One vector is turned by the same rotation once a tick. Each row is the vector after some number of ticks, and that number follows the row.
The counts run from 0 to 253.
[154,111,107,105,119,132,152,163,136,106,96,114,188,158,147,129,150,60,143,147,137,159,90,97,116,126,109,77,117,167,150,131,159,130,123,98,152,69,104,105,144,104,98,96,105,128,159,127,93,86] : 195
[149,155,130,97,98,106,130,116,118,137,121,146,152,167,124,120,160,73,123,164,158,120,101,121,114,145,96,63,130,148,133,151,139,151,135,75,157,93,74,106,137,144,140,121,84,147,137,123,93,72] : 24
[104,117,138,74,105,112,131,121,127,115,101,157,167,178,146,114,131,117,110,168,130,165,65,111,96,148,129,106,101,137,159,114,121,123,132,60,114,88,93,131,149,106,158,103,82,118,153,99,101,87] : 9
[113,141,161,71,103,111,117,111,106,118,143,163,167,182,129,134,169,105,114,150,152,127,85,110,139,165,144,85,94,129,158,133,120,142,151,80,114,105,85,148,143,144,151,112,79,129,139,134,107,66] : 126
[133,137,140,72,125,133,124,132,93,111,138,159,158,174,121,100,161,110,83,164,119,154,73,112,115,171,137,81,84,132,157,137,112,140,148,65,112,87,99,129,163,130,142,105,98,116,142,110,109,92] : 115
[122,115,125,84,127,123,122,135,122,123,112,147,178,170,170,76,160,107,116,155,127,167,73,127,103,143,106,79,131,158,159,142,164,109,146,75,146,97,115,137,144,111,128,138,133,131,150,80,100,72] : 161
[118,122,113,83,116,110,136,138,150,132,97,169,163,186,144,100,129,100,140,185,128,154,93,122,106,148,124,88,133,142,153,114,132,118,157,69,154,128,97,112,142,134,141,75,77,114,141,126,76,70] : 11
[107,110,165,72,118,106,113,146,128,120,123,158,160,187,142,107,139,128,125,158,124,151,55,92,117,174,137,95,110,130,149,115,113,134,138,80,130,86,89,121,140,116,169,99,92,112,158,104,107,84] : 8
[124,132,149,77,125,126,155,142,127,81,118,112,196,155,143,117,160,92,158,127,136,169,84,95,115,153,156,123,105,148,153,101,154,102,153,98,132,84,121,151,137,96,111,91,111,123,167,139,107,77] : 192
[140,146,182,68,108,115,126,123,76,109,164,117,172,166,126,106,183,96,132,119,145,150,73,85,121,160,142,96,102,157,145,141,137,126,120,111,116,68,100,144,142,130,123,122,114,153,148,139,112,72] : 179
[119,128,158,71,157,126,146,145,144,85,108,132,148,161,134,115,156,100,158,135,128,154,98,105,131,189,163,90,119,126,149,119,165,111,167,86,150,86,124,161,105,146,154,120,96,109,168,115,109,67] : 147
[144,144,154,83,105,98,146,112,133,148,127,148,145,177,157,72,138,103,154,164,135,169,97,118,95,147,119,87,152,162,149,124,151,102,127,68,162,100,106,133,126,129,121,116,118,145,151,94,70,81] : 163
[114,126,132,77,94,120,118,113,100,115,133,156,191,177,144,121,170,95,106,160,149,135,66,109,111,135,109,98,94,144,150,124,116,153,142,74,117,111,78,131,160,103,133,102,91,127,144,124,116,70] : 225
[151,149,120,94,130,139,157,117,136,118,111,125,161,156,163,129,160,78,138,152,166,150,105,119,101,149,130,77,145,156,171,113,167,125,169,66,155,86,125,129,114,110,119,125,125,120,169,101,94,71] : 44
[154,139,118,96,137,134,152,117,142,115,124,128,160,169,164,145,175,93,124,136,171,145,81,106,93,140,113,82,136,157,168,122,159,141,150,78,127,79,121,142,134,110,113,132,119,114,177,100,91,71] : 43
[133,98,122,98,128,122,148,159,144,111,108,111,189,177,137,141,160,92,115,153,160,162,60,101,137,144,139,84,117,157,165,107,145,143,139,90,132,84,104,127,151,121,117,84,91,112,155,125,87,85] : 96
[135,177,114,94,100,108,137,107,127,106,101,154,159,146,126,76,134,83,141,178,129,151,106,122,85,146,120,102,120,144,129,130,136,121,154,58,168,100,75,124,145,115,128,88,87,134,139,122,91,80] : 120
[141,149,163,70,112,125,144,131,101,129,118,155,138,166,130,82,143,81,164,147,87,176,115,103,85,161,133,85,100,151,126,157,148,92,120,103,156,82,111,116,137,154,136,121,92,154,149,126,103,64] : 166
[164,153,123,97,96,110,139,118,117,112,137,118,172,159,131,89,163,79,142,135,143,145,89,108,106,121,105,86,122,175,128,138,142,134,112,96,150,79,81,130,161,119,79,107,113,158,141,137,92,80] : 77
[125,114,153,75,168,118,140,141,150,82,112,137,139,180,142,118,157,115,154,117,124,152,73,97,120,177,144,85,122,129,142,134,147,116,151,96,139,78,112,171,127,138,143,121,102,101,165,107,90,69] : 148
[152,146,152,83,120,132,163,126,126,143,101,143,135,161,154,122,131,68,143,163,132,174,123,115,84,162,128,82,119,151,160,132,163,108,146,75,157,77,133,106,106,129,147,127,90,145,173,107,97,83] : 154
[166,170,138,82,100,118,151,103,112,115,142,144,147,160,139,83,147,79,148,128,126,150,110,112,107,137,125,81,125,164,141,144,150,109,109,82,160,80,94,152,149,141,81,115,105,160,134,134,84,70] : 175
[127,117,130,82,161,123,136,129,139,90,91,122,155,170,142,122,172,105,135,130,132,166,62,108,90,154,134,85,126,144,154,138,149,124,147,87,124,60,121,165,139,119,142,121,104,118,172,101,85,67] : 149
[154,140,110,93,130,130,169,126,159,117,109,150,153,157,143,120,110,98,125,155,147,160,92,114,108,139,130,79,124,145,167,98,135,124,131,47,147,76,100,132,140,106,109,85,94,106,159,102,75,106] : 1
[146,153,127,84,110,135,155,143,111,128,101,152,139,157,101,105,125,80,115,180,110,165,116,115,107,165,143,75,89,136,150,141,122,121,145,66,147,91,95,105,143,160,144,86,72,134,133,120,100,102] : 112
[106,133,130,74,122,115,150,104,136,85,96,123,176,158,136,149,168,87,143,132,161,137,79,114,116,157,148,106,116,140,151,122,149,124,159,87,123,90,101,161,126,129,150,110,70,116,157,124,95,54] : 138
[113,109,144,80,134,127,136,143,113,121,101,116,174,171,169,116,179,100,137,148,139,185,79,101,78,161,147,106,129,159,158,124,157,117,162,92,131,96,140,123,123,117,150,119,115,122,174,104,96,74] : 52
[153,154,142,90,140,120,164,135,155,116,125,140,145,166,164,114,144,76,167,145,152,145,117,105,123,159,122,69,149,148,160,111,175,118,160,73,183,84,119,125,104,123,125,118,123,117,170,106,89,74] : 45
[158,153,153,81,148,134,149,119,109,106,146,141,130,162,126,153,167,102,122,134,150,134,86,88,117,181,149,74,109,128,157,128,124,150,155,79,129,56,110,139,114,141,149,113,99,106,171,125,105,90] : 243
[154,160,147,80,145,134,163,128,143,106,106,134,133,138,130,123,139,80,144,122,115,163,100,106,104,160,127,76,116,146,150,148,160,108,123,78,158,41,113,146,113,131,127,134,95,137,166,105,103,82] : 47
[167,190,146,95,124,113,149,99,108,109,146,134,131,153,122,112,167,89,146,139,158,120,100,95,119,167,129,74,127,146,132,139,134,152,148,81,161,63,75,129,118,147,128,107,97,124,154,132,84,90] : 133
[156,169,139,84,97,117,153,124,110,112,128,123,156,140,109,82,163,65,137,139,125,153,117,119,130,146,127,80,115,164,134,157,164,113,126,92,164,76,97,147,141,157,101,123,109,168,131,135,92,72] : 176
[141,153,154,79,109,107,133,137,124,109,136,173,144,162,102,76,121,94,142,153,108,135,103,106,134,173,132,80,101,131,129,137,117,127,117,79,171,79,62,126,148,146,136,95,72,135,135,134,100,86] : 220
[137,129,130,75,97,119,149,110,130,112,129,140,186,171,153,137,157,80,144,116,146,146,77,109,108,120,121,96,115,160,159,116,149,116,120,97,126,92,102,151,161,109,88,101,98,146,155,137,100,60] : 183
[149,138,167,85,112,122,146,157,120,134,127,152,147,167,137,93,110,91,150,173,118,165,108,94,108,163,125,86,107,139,150,121,129,125,118,83,169,67,92,77,126,109,130,90,95,129,172,112,104,111] : 208
